In the rows, 128 means zero.
Each path below is one point turned by a fixed rotation once a step. After each direction that follows a path, write how fast that rotation turns it, in degrees a step (0 if it stays still).
Each turn is a multiple of 5 degrees from 10 to 175, or 0.
Each row of a path follows its step; steps can be skipped.
Path 1:
step 0: [130 126 124 131 122 130 130 129 139 131 129 129 125 128 124 123 123 129
 124 134 127 126 131 120 134 131 137 125 134 126 130 126 132 136 129 114
 126 130 128 127 126 129 125 118 128 124 122 122 128 129 125 128]
step 3: [133 126 129 124 121 125 123 116 136 122 128 127 131 136 133 127 124 122
 126 127 120 127 125 129 133 138 126 127 124 125 120 128 131 125 132 127
 133 128 127 129 128 133 127 127 124 123 122 130 131 123 126 124]
step 6: [124 128 131 133 120 129 131 126 132 128 125 124 126 130 129 127 123 129
 125 121 121 129 128 138 130 122 130 137 134 119 132 132 129 131 129 129
 126 124 128 127 124 129 134 118 125 123 122 122 129 121 133 134]
step 8: [135 132 128 125 123 130 126 134 127 132 123 136 121 129 130 124 135 130
 125 133 128 132 134 118 124 131 133 120 130 120 128 128 134 132 132 127
 131 123 124 127 127 138 121 126 127 126 129 129 131 128 123 128]
step 13: [128 129 129 131 124 126 124 130 136 134 120 125 138 136 127 126 131 128
 132 127 130 129 123 126 124 132 130 122 121 134 123 131 140 130 135 131
 129 132 125 133 127 127 130 127 132 130 136 129 130 123 135 130]
step 17: [126 131 135 123 118 127 133 135 136 131 116 120 125 133 123 124 131 130
 129 134 129 127 126 132 131 129 126 125 128 119 127 128 137 134 125 131
 128 130 129 124 128 123 126 123 128 124 125 127 131 124 129 128]
step 18: [131 128 124 135 122 131 137 127 126 127 123 130 133 129 133 127 129 125
 130 126 121 135 121 133 123 126 129 125 135 125 124 137 128 135 129 127
 125 123 125 127 125 131 126 122 123 123 128 130 132 136 127 137]
step 20: [128 130 139 123 120 125 122 124 134 121 125 132 123 126 127 127 124 131
 123 130 131 127 132 126 133 130 138 128 130 125 132 123 133 127 128 121
 132 116 125 136 131 130 124 130 123 128 125 131 132 127 127 131]
step 21: [128 134 131 127 123 128 129 130 140 130 130 130 127 129 127 119 123 129
 124 131 122 121 121 132 131 129 130 122 134 139 126 127 136 134 131 129
 125 128 133 129 132 122 128 120 133 128 130 132 129 132 129 131]
step 27: [135 131 124 132 121 135 130 128 126 133 126 129 130 131 124 123 119 129
 127 127 120 125 134 131 125 128 126 122 131 122 130 125 128 130 130 137
 125 123 132 130 120 125 121 122 130 129 129 123 124 125 139 130]
Speeds:
[131 128 126 127 129 128 130 129 127 128 126 128 130 130 128 128 125 129
 128 129 129 130 130 127 130 128 129 127 129 128 129 127 125 130 123 129
 130 127 127 126 128 127 126 127 129 126 129 129 131 128 128 129] | 40
[130 125 126 126 129 128 129 128 130 129 126 127 127 128 126 126 128 129
 127 128 130 127 127 131 126 129 127 126 129 130 126 124 128 128 129 129
 127 130 130 128 128 127 128 126 129 130 128 127 129 125 126 127] | 175
[129 130 129 128 129 125 127 127 128 125 129 131 128 129 130 127 127 130
 129 128 129 130 129 127 131 128 125 129 132 130 127 125 129 128 131 129
 126 127 129 128 128 129 126 129 128 128 129 130 126 127 129 127] | 65
[128 127 128 128 127 128 131 129 128 127 129 128 127 129 128 128 126 129
 129 128 130 131 128 129 127 128 129 130 124 128 125 127 127 128 129 125
 127 128 127 127 125 129 126 127 128 130 128 126 125 131 131 130] | 80
Path 2:
step 0: [136 131 133 140 134 130 140 123 122 123 129 126 132 124 122 123 128 125
 130 128 131 128 126 136 124 124 120 122 126 120 119 135 124 136 122 129
 124 127 128 124 133 135 129 129 128 134 120 126 129 124 126 119]
step 2: [129 131 130 131 114 125 116 127 130 129 126 135 123 128 130 126 128 125
 129 137 126 132 129 125 126 125 139 128 131 125 125 137 130 139 130 123
 117 131 136 128 136 129 128 129 128 137 130 128 128 140 129 124]
step 7: [135 132 125 123 124 127 117 132 129 138 125 127 135 122 128 127 138 143
 125 133 129 137 122 128 129 135 125 122 121 133 129 126 125 134 128 121
 126 131 122 130 130 127 122 129 130 122 132 125 119 125 127 123]
step 8: [131 125 121 134 127 122 128 117 125 123 137 123 137 134 130 129 132 129
 130 118 127 136 135 122 127 131 137 131 128 129 137 128 137 131 133 123
 128 138 126 132 128 127 135 126 131 123 124 119 127 134 132 129]
step 13: [132 131 119 126 131 131 132 127 134 133 130 120 139 127 119 130 126 130
 127 123 128 124 126 125 136 130 127 123 124 134 125 133 136 129 121 138
 135 124 122 129 117 122 127 128 133 126 134 125 133 127 126 139]
step 15: [130 127 134 129 130 134 142 128 130 143 130 132 132 129 128 117 129 124
 139 131 134 130 126 133 121 125 129 137 131 131 124 125 120 132 133 135
 128 129 121 126 129 131 129 128 128 130 123 135 128 129 135 136]
step 17: [126 122 123 130 125 125 130 127 131 132 127 133 122 124 124 136 123 121
 121 117 124 132 120 130 132 126 129 134 135 130 130 127 134 121 132 134
 120 134 133 131 137 128 134 123 136 135 122 128 123 136 132 124]
step 19: [123 135 128 124 121 139 131 141 122 129 133 133 126 130 130 130 125 129
 116 130 131 126 117 120 134 125 124 130 124 135 122 131 123 126 129 127
 127 121 129 126 128 122 122 125 130 123 126 126 126 120 118 122]
step 24: [120 118 130 133 123 127 132 131 121 128 131 127 125 127 133 125 135 119
 128 139 123 131 133 123 130 132 127 140 132 123 132 123 123 127 129 126
 131 127 126 131 128 136 123 137 120 125 124 135 122 117 125 127]
step 25: [131 134 122 129 140 118 124 129 120 132 130 124 124 132 121 138 134 132
 118 130 127 126 123 129 125 129 129 123 134 134 128 127 122 123 118 125
 131 137 124 129 128 124 120 136 124 128 133 132 132 122 124 131]
Speeds:
[130 125 130 129 127 131 130 128 127 129 128 128 126 129 129 127 128 129
 127 127 128 129 127 128 130 128 127 128 129 127 132 131 127 125 128 128
 129 127 126 129 129 127 127 128 129 128 128 127 126 130 127 125] | 155
[127 128 130 128 129 125 127 128 131 129 132 128 130 129 127 124 125 126
 129 128 127 126 127 131 130 127 125 129 128 129 127 128 129 126 126 128
 127 127 127 128 129 127 127 127 129 127 128 127 128 129 128 130] | 20
[129 130 126 130 128 130 129 129 127 128 129 127 132 129 129 128 127 132
 130 128 125 129 129 127 127 125 127 128 127 129 126 129 127 129 127 128
 126 129 128 126 127 128 129 128 127 128 130 128 126 129 127 127] | 55
[128 129 132 128 130 128 127 129 128 128 128 126 128 126 127 128 128 128
 127 125 128 127 127 128 128 129 132 130 128 130 126 129 128 129 127 129
 129 126 126 127 128 132 128 128 127 125 130 129 126 128 127 126] | 120
[125 129 128 127 127 129 125 128 128 129 129 127 127 129 129 127 130 129
 126 124 129 127 127 129 128 127 129 128 131 128 129 129 130 128 129 127
 125 130 128 128 127 129 127 126 131 130 130 125 129 128 125 130] | 120
[127 128 128 128 129 130 129 131 131 128 129 129 128 131 129 131 132 128
 129 129 129 128 127 127 129 128 128 129 131 129 128 127 131 128 125 129
 127 127 127 129 130 127 129 126 128 127 127 130 127 126 130 129] | 10
[129 129 126 127 129 128 130 128 126 124 129 127 129 129 129 127 126 127
 126 128 129 128 125 126 129 130 127 131 128 125 128 129 131 128 129 127
 128 129 128 127 127 130 126 127 125 129 127 128 127 128 127 129] | 135
